Rotation paths and how fast each direction turns (deg/step):
Each turn is a multiple of 5 degrees from 10 to 175, or 0.
Each row of a path follows its step; steps can be skipped.
path 1
step 0: [-20   9   1  -1  11  -3   7   3   0   2  -2   0   9   7   6  -6   1   0
   3 -10  12  12  -3 -21   6  12  -9 -14  12 -18  -3  -9  -1   3  18   4
   6   6   9  -2  -2]
step 1: [  8  21  -4   9   8  10 -16   6  -8   2  -7   2  12   8  -4 -13 -10 -10
   7 -14   0  13   6  -8  18   5  -1   8   7  -4 -12   9   4  -4   4  11
   6   5  -9  -5   5]
step 2: [ -3   0   1  -1  -7   7   1   6   0  11  -6  10 -12   4  -1 -14 -11   1
  12 -26 -19   5   6   2  -5   1   1  10  -1   4 -11  -3   0  -6  -2  12
  -8  -6 -18   3 -17]
step 3: [  5  15   1 -12  -3   3  -1  -7   0  18   5  14 -17  -3   6  10 -19   7
  17  -1  14   0  -4  10 -12   0  -3  -7  -3   9  -4  -3  -5   0  -6  11
 -10 -12  -1 -11  -5]
step 4: [  4   5  -7  -1  -9   5 -10  -6  10   6  12   5   1  -2  10   9   5   3
  12  20  10 -10   4  15   4   5  12  -1  -4  -9  12  16 -10   4   1  11
 -10   8  -7   4 -17]
step 5: [-10   3  -5 -12  18  -4   3   2  11  -8   7  -8  -4   1  -6   8   6   8
  -5   3   2 -25   6   2  -2  16  -3   5  13  -3  15   0 -11  11   4   0
 -12   8 -15   8  -2]
step 8: [ -6  15  -8  10   5  -8  -6  -7   5  -5 -16  10  -6   6  -7  10  11   4
   9  -5   4   6  -2  10  -5   2  -4  -1  -8   1 -16 -24  -2   0  10   1
  13   5  15   6  14]
step 10: [ -9   1  -7  10  -6   5   6   5   2   0 -15  15  -2 -11 -14 -14 -13   4
   4   4 -11 -11  -4 -13   6   6 -17 -11   0  -6   3  -1 -11  -5  -5  -6
 -18   1  -1 -11  -4]
step 11: [  2   2   0  -5   9   8   3  -9 -11   9 -13   2  -4  -6   3   8   0   7
   1  -1  -2  10   3 -10  17  -1 -20  -5  -2   1  17  11 -14 -13  -6  18
  -2  -1  11 -12 -11]
step 13: [  0  20 -16  -9   6   6  -2   4   8   7  -3 -17  13   5 -10   9 -15   2
   6 -15   7  13  13   2  -3  15   4   0  13  -3  -8   5  -2   7  -5  -5
   1  -2  -8  11  -1]
Directions:
[ 1  2  2  2 -4 -2  2 -4  2 -2  2  1 -2  4  6  4  3  3  1  3  4  5 -7 -1
  0  1  2 -2  2  1  0  0 -4 -2  2  5  3  2  7  1 -3]
90
[ 3 -4 -1  2  4  3 -2  2  2  0  2 -1  3  5  1  1 -3  0  0 -6  2 -2  3  3
 -2 -1  1 -4  0  4 -8 -2  1 -7  0  0  0  5  4  1 -1]
60
[ 4  2  1 -5  0  0  1  2  5  7  3  0  0  0  2 -1 -2 -1  0 -4  1 -2 -2  2
  2  0  2 -1 -3  5  5  0 -2  8 -5  1  2  6 -3  5  0]
35
[ 1 -2  5  6  1  1  3 -2  0  2  1  6 -2  1 -2  4 -4 -2  0  4  0  0  6  0
  3  2  4  3 -2  3  0 -5 -4  3 -2 -2 -3  1  0 -6 -5]
55
[ 1 -1 -4 -2 -5  4  4  4  0  3 -1  1  3  0 -1 -1 -4 -3  2  6  4  0 -3  2
  5  5  0 -4  2  0 -5  4  2  3  3 -5  2 -1  2 -2 -1]
115
[ 5  2 -4  0  3 -2  4 -3  3  1  2 -3 -5 -4  3  0 -1 -3  3  2 -1  2  4 -2
 -3 -5  0  3  3  3 -3  5 -1  1  7 -1 -6  2 -1  2 -2]
35
[ 5  0  5  3 -2  1  2  5 -3 -5 -2 -2 -4  2 -1 -2  0  5 -2 -2 -5 -2 -3 -3
  2  4  1 -1  3  6 -2  5 -5 -1 -1  0 -3  1 -5 -2  3]
85
[-6 -3  1  2 -3 -2  5 -2  5  1  1  0  3 -1 -1 -5 -1  4 -2  0 -2 -3 -5 -1
 -1  2  1  5 -3 -4 -5  0  0 -3 -1 -2 -2  2 -4  6 -6]
140
path 2
step 0: [ 15   4 -16  -8   3  -4 -12  -8  17  -6 -29   7   4   6  13  10   6 -13
   2   4   6   6 -10 -10  -1   3   4  -1  -6  15 -15  10   8   3   4  -8
  -8  13   7 -15   6]
step 1: [ -3  -9   3  13  -6   0  -9  -3   6  -1  -2  -5  -2   4 -18   3 -12 -20
 -16   8   8 -14 -11  11 -16 -21   9  -6  -1   3  14   0  -8   9  -6  -3
  -6  -8 -13 -15 -16]
step 2: [ 13  -3   0  23  13   8 -12  -2   5   6   3   3  -3   4  -6 -11   6  22
  -8  -8  -8  14  12  -1 -10  -4  -8  -5  -6  23  -6 -13   8  -2  -9  -6
  -8   2   9 -18  10]
step 4: [ -4   2  16  11   7  25  17  -9  16   3 -12  21  -1 -12 -11  -3  -5  -7
 -13  -4  -7   6   4  -2   0   0 -11  11   4   1  13   0   2  22   2  -4
   6   5  -7   6   6]
step 6: [ -1  18   4   0 -10   1   2  12  -9   2 -26  10  14  -1   8  10  -7 -10
   9   4   2   2   9  -3   7  -3 -18   9   2   0   8 -14 -15  -6  -2 -16
   1 -18  -5 -18   2]
step 8: [  3  -1   3   8   2   9 -10  -9  -6   7  -1 -12  13   2   6  12   8  -1
  -8  15 -30   9   1   9   1   2   2  10   6 -16 -10   5   6 -16   9  -7
 -15   0 -16 -19  -4]
step 9: [  1  13 -26  -9  -7   7   2  -5  10 -10  -1  -2  -7  -1  17  -2  -3 -18
 -11 -12   9  -1   9  11  -3  -3  -4   8   2   4   4   8  11   5 -11 -12
  -1  17  12 -23  -4]
step 10: [  4 -24   5  19   4   3   4   8   8 -17 -18 -14 -12   2   2  -5   0  -7
   2   2  -7   7 -15  -4 -12  -9  16   4   7   2   0   0 -14  13  -6  10
   0   3 -15 -17   0]
step 11: [  0  14   5  13   5  -6  -6 -19  16  10  -1  13   0  15  -2  -6   6  10
  -1  -2  -4  13 -10   1  -6 -22  -3  -5   4   5  15  -1  -5 -13   4  -2
 -10   4  26 -17  -4]
step 13: [  3   5  15  16  16  15  11   7   8   2  -9  12   4  17  -5  -1 -16  -7
  -4  -1  -1   6  -9  11   4  12   3  -4 -11  -3   3  -1   0  13   1 -11
 -28   5   1   8  17]
Directions:
[ 2 -4 -2  3 -5 -2  4 -6  2  1 -2 -3 -3  6 -4  3  2  3  3  2  2 -2 -2  4
  3  0 -1  1  2  2 -2  3  5  1 -6  0  1  1 -1 -5 -3]
40
[-1  0 -4  2  8  2  4  1  1 -1  3  3  1 -4 -1  6 -4  4  3  1  1  0 -5  2
  0 -4  4 -3 -1 -4  1  1  1  7 -2 -1  3 -3 -3 -1  1]
120
[ 2 -3  0  2 -3 -4 -8  2  4  0  2  0  7 -3  3 -2 -2 -2 -1 -3 -2 -2 -2  3
 -4 -3  2 -3  2  0 -2  5  1  2 -1  4  2  6  1 -7  1]
40
[-2  1  1  4 -4 -2 -1  5 -2  1 -4 -3  3 -5  4  1 -1  0  2  6  1 -2  1  0
  4  0  0  3  4 -5 -3 -1  7  0  1 -6  2  1  3  4 -1]
40
[ 0  4  0  7  3 -3  2  0  0  2 -1 -3  2  1  1 -7  2 -1  4 -5  4 -3  1 -4
 -4  0  3 -3  2  1  0 -1  0 -4  1 -2  4 -7 -2 -3 -1]
80
path 3
step 0: [-15 -10  -6   5 -11   4  -8   7  -2 -11   8  29 -20  -7  -1   3 -10   1
  13  13   6  -4 -10  -4  -2   9   4   5  -7   1  10  -6 -11  -5  -3 -13
  -4   6  15 -12   4]
step 1: [ 14  -1  20  16  18   3  -7  -2  -6  -7   0   1  11   0   4 -13  12   5
  -6  10  -2   5 -19 -15  -2 -11  -7 -13   6 -16 -11 -10  -2   9   5  -4
  -4  -6   9  12   6]
step 3: [ -7   9  17   5  23  -3  12   5   3   4   2  -1  -1  14  -2   7  11  -6
  -6  -7 -10   3  -5  -6  -9  -1 -20   1  10  -6   0  -5  13  10   4  17
  -4 -25  -6  -7   0]
step 5: [  7  -9  -3  -4   3  -7 -14   0   3   6  27   6   7   2 -13   1  10   9
  -5  -2   4   2  22  -1  -2   4  -6   4   1   1  -9   3  19  14   7   7
  -2 -26 -11  -2  -6]
step 7: [ 25   5  -3 -14  12   1 -10  -5 -10   6   5  -1   5   5  -5   9   2 -12
  -8 -14  24   2   6   4   0  -2  -4   5  -8  -4   6  13  -3  20  16  -8
   0   3 -10  12  -8]
step 8: [ -8   2  -3   3 -21  12  -1  13   5 -13  -7 -12 -21 -11   1  -8 -11  -6
   0 -14   4   1  -8  -5  -6 -11  -1  23 -10   1  11   4   3 -13 -14   3
   5   9  -1   5  -9]
step 9: [ -5 -12   7  13  22   7 -11   3 -13   6  -2  -1 -11  -4  -8   1   8   1
 -15  -8  20 -10  -3  12  -4   7   2 -19  -6   0   2  -5 -16  -1  14   7
  -9   5  -6  16  -1]
step 10: [ -2  -8  -4   7  -2  -3  -4   4   0  -9 -21 -11  -6  -8  -1 -19  -6   9
  17   0 -16  -2   7   4   2  -5   8   7   4  -5 -10   9   2 -25  -8 -21
 -13  -4   6   8  -7]
step 11: [ -8 -15   8   5  19 -10   3  -2 -13   1   2  15 -11  14  -9  -6   7 -12
  -1  14   7   7  -1  12   3  -1  -5  -2   7   6   5  -2 -10  -6  20   0
  -6   0  -2 -26  13]
step 12: [  3   8  -1  -5  -7  -4  16  -6  -3  -6 -23  10   3  -4  15   4  18  -1
   9  20  -8   7 -11  -3  -3  -3  -6   3   4 -17 -18   6   9 -12 -10  -9
   4   1   6  11   5]
Directions:
[-4  3 -3  0 -3 -4 -4  0  0  3 -4  2 -5  0  3 -2 -1  0  3 -5 -2 -1  1 -4
  5  3  5  3 -3  1 -3  1 -4  1 -2  2  1  5  3 -3  7]
170
[ 0  0  1 -8 -3  1  4 -3  2  0  5 -2 -2 -2 -3  3  2  4 -3 -2  0 -5  3 -2
  3 -3  3  1 -1  2  0  2  6  6  2  0  3  6 -1  1 -1]
40
[ 1  4  0  4  3  0  4  0  1 -1  6  3  3  3  0  2 -3  1  2  4 -5 -4 -3 -4
  2  1  1 -1 -5 -3  0 -5 -1  6 -5  0 -3 -1  3 -3 -2]
25
[ 0 -2 -1 -1 -5 -3 -1 -2 -2  0 -1 -2  5  5  5  2  0  2  2  0 -1 -2 -3  2
 -3  2  2  0  6  0  2  2  3  6  0  7  4 -7  1 -1  3]
35
path 4
step 0: [  4   8   7   7   3 -12  -1 -17  15  -6  11  -9   9   8  11  -4   6  -1
   3  14 -11  12  -2   3  -7 -10   1 -14  -2 -12  15 -11  -7 -14  -9  -5
  11 -10   3   5  10]
step 1: [ 15  12  12  -8  -5 -13  16 -14   7  -1 -12  -7   4   0  -5  -1  11  -5
  -4   2  13  -1   8  -3   8   2  20  -3   0  -8   8  13   7 -16   1   0
   6  12   7  -6  13]
step 2: [  0   0  21   1 -19   8  15   0 -17  -4   8  -3  -5   6 -14   7 -15  12
   9   1   8  -3  12 -10   0  17  15   4   3   9   5   4   2   5   2  -2
   1  12   7   4   1]
step 3: [ -7   5   4   6  -6   7  -7   5  -9  -4  14  -4 -13 -13  -7  10 -13  -5
  20 -10   9  12 -10  -7 -14  -7   5  -2  -9  -4   8  -9  -3   9  18   6
  11  -6  -6   8  -2]
step 4: [ -2   8  -2   1  20   9 -11  -4  27   3   5  -2 -10  -8 -10   7 -12  -2
   6  12  19   2  -8  -5   7  -4  -5 -13  -2 -18  -3  -7   3  -4  -3  -6
   3 -10   1   0  -1]
step 7: [  0   2  22   5 -12   4   2 -18  -7   3  15 -10   3   0 -10   8   3   0
  -5  10  17  12   3  -1   3   8  26   0   4  12  11   2  -4   1   7  -8
  -3  -9  -6   2   1]
step 8: [ 16  10   9   0 -12   6  -8  -1   5   4  10   9 -20  -5  -5  13  -2  10
  11   7  12   4  -3  -9 -16  -8  10  -3 -12  -6   2   7   4   3  16   6
  11  12   5   4  -9]
step 10: [-20   8   8   4   8  -1  -9   2  -2 -18  -1  -9  11   2   4  -9 -14  -2
  13   8  -3  -4  -8 -10  12  -4   7 -10   9 -13   1 -17  -1  -6  -7   0
   8  -9   4  -1  19]
step 11: [  3  -9   5  -3  -8 -19   4 -12  12 -16  17  -4  -1 -12  13  -6   1  -7
  -1  -1  14   1 -10   0  18   9   7 -16  -3  -4   6   6  -6 -10   2   2
  -3  -1  13  -5  13]
step 12: [ 16  -3  12  -5  -6  -1  17 -15   4   5  19  -7   4   3  -1  10   1   4
  -2  14   7   2  15  -1 -11  15  -2  -3  -7   3  23  11  -2   4  -1 -10
   3  -4  -1  11   7]
Directions:
[ 4 -5  3  3  2  2 -1  3  3  1 -3 -1  5  1  1  1  2 -3  3 -2 -3 -1 -5  1
  0 -3  1 -5 -1  2  2 -2 -2 -4 -4 -5 -5  4  4  0  6]
70
[ 1  0  1 -3  4 -3 -3  1 -2  0  3  1 -1  4 -3  4  1  4 -3 -5  2  1  1  0
  1  4  3  3 -8  7  3  1 -3  1 -2  0  3  1  1 -4  6]
70
[-4 -1  6 -4  1  1 -2 -1 -1  1 -2  1  3 -3  2  2 -3 10  2  7  1 -3  0  1
  0 -2  0  0  2  5 -1 -2  3 -1 -4 -2 -1  0 -5 -2  0]
135
[ 4 -6  0  3 -1 -4 -2 -1 -3 -1 -1  2  4  0  3 -2 -2  3 -3 -2  4  2  5  3
  3 -1  0  1  3 -7 -1  0 -4 -6 -4  0  6 -1 -1  2  2]
70
[-2 -5  0 -4  4 -1 -5 -2  0  0  1 -1 -2 -2  5 -1  2 -2 -1  2 -2  2  1 -3
  1  6 -8 -2  3 -4  5 -1  2  3  2 -2 -3 -2  0 -5  5]
60
path 5
step 0: [ -3 -13  -3  -5  -9  -4 -11  16   3   2 -11   0  -1  13  15  -9   8  11
  19  -2  15  15   3   5  -8   1   0  -6 -11  11   7 -12   5  -1  -5 -11
   7   5  13  -9 -18]
step 1: [  1 -13   8  11  -5  -9  -2 -19  -8   8 -14  -8  27   7   2  -1  11  -9
   0   3   5  12   4  -3 -17 -11  10  14  -2   4  -3   8  18  -3  -3  -6
  -3 -13   3   2  -3]
step 2: [ -5   5  14   2   2 -12  -7   2  -8   6  -5   2  -6  15 -12 -25  -5  -2
   6 -14  14  -8   9  10   2   9   9   5   7   5 -17   7   7   6  -7   0
   2  -5  21  -7   8]
step 3: [ -2   5 -12   4  -2  -8  -2  11   8  -1  -6  -2  15  -6   6  -8  -9   8
  32   2  -4   3   7  -3 -15  -2   0   9  -8   9   3 -12   8   3  -1  -5
   4   1  22 -18  -8]
step 4: [ 19  -2   3   6   3  -2  11 -14  -4  19 -14  -7  19  -8  -3  -9  -1 -12
  -4   9  13   0 -10   3 -10  -4  -2   7  -1   6   3  12  10 -15 -17   6
  -7  -1  11 -13  -1]
step 6: [ -5 -10  -2  -4  -9  -6   3  -4  -9 -11 -12   0  15   2  20  -4   5  13
  15  -2   9   7  -5   3 -13  -5   0 -13 -17  11   4 -16  12  -1  -4   4
   8   6  14 -10 -13]
step 8: [ -5   1  22  -3  -4 -21 -14  14  -4 -10   3   2   8  14   2 -22  -2  -3
   8 -10   7  -6   7  11   1  10  -4  10  -1   2  -7   4   7  10   5   3
  -3 -11  15 -15   1]
step 9: [  4   5  -8   6  -6  -3  15   1   4  -4 -14   0   6  12   6  -7  -3   0
  20  12 -10   3  10  -8 -14   5   8   1 -17  12  -2  -8  15  -4 -10  -6
  -3   5  18 -19  -8]
step 10: [  8 -12   8  -2  10   3  -9 -10   2  23  -7 -12  10   3   3 -15   2 -10
   5  10   9   0  -3  -2 -11   3   2  19  13   8   4  20   2 -15  -6   8
  -4   4  11 -11  -3]
step 11: [  3   8  16   5   7  -9 -14  10  -6  -3   5  11  12  -4   6 -14   9   7
 -10   4  16   7   8  11  -3  16   0   3  -7  -3  -4  -5   5   3  -4  -2
  16   2  29 -10  -2]
Directions:
[-5  2 -4  3 -2 -4  0 -1  3 -2  1  1  0 -1  3 -1  4  0  4  7  3 -3  1 -5
 -4 -4 -1 -6 -4  0  0 -1 -5 -3 -4 -4  0 -4 -3 -2  0]
125
[ 2 -4 -2 -1  3 -1 -4  3 -1  0 -3 -5 -1 -6 -2  3 -2  5 -1  6  4  2  2 -2
 -2  1 -2 -2  2  3 -4  1  0  2  3  0 -9  0  1  0 -5]
110
[-2 -2  0 -7  1  2  2 -1 -3 -1  3  3 -1  1 -9 -2  1 -3  3  3  3  3 -6 -6
  1  0  5  0  3 -2  3  2 -2  3 -1  1  0 -4  2 -2  0]
130
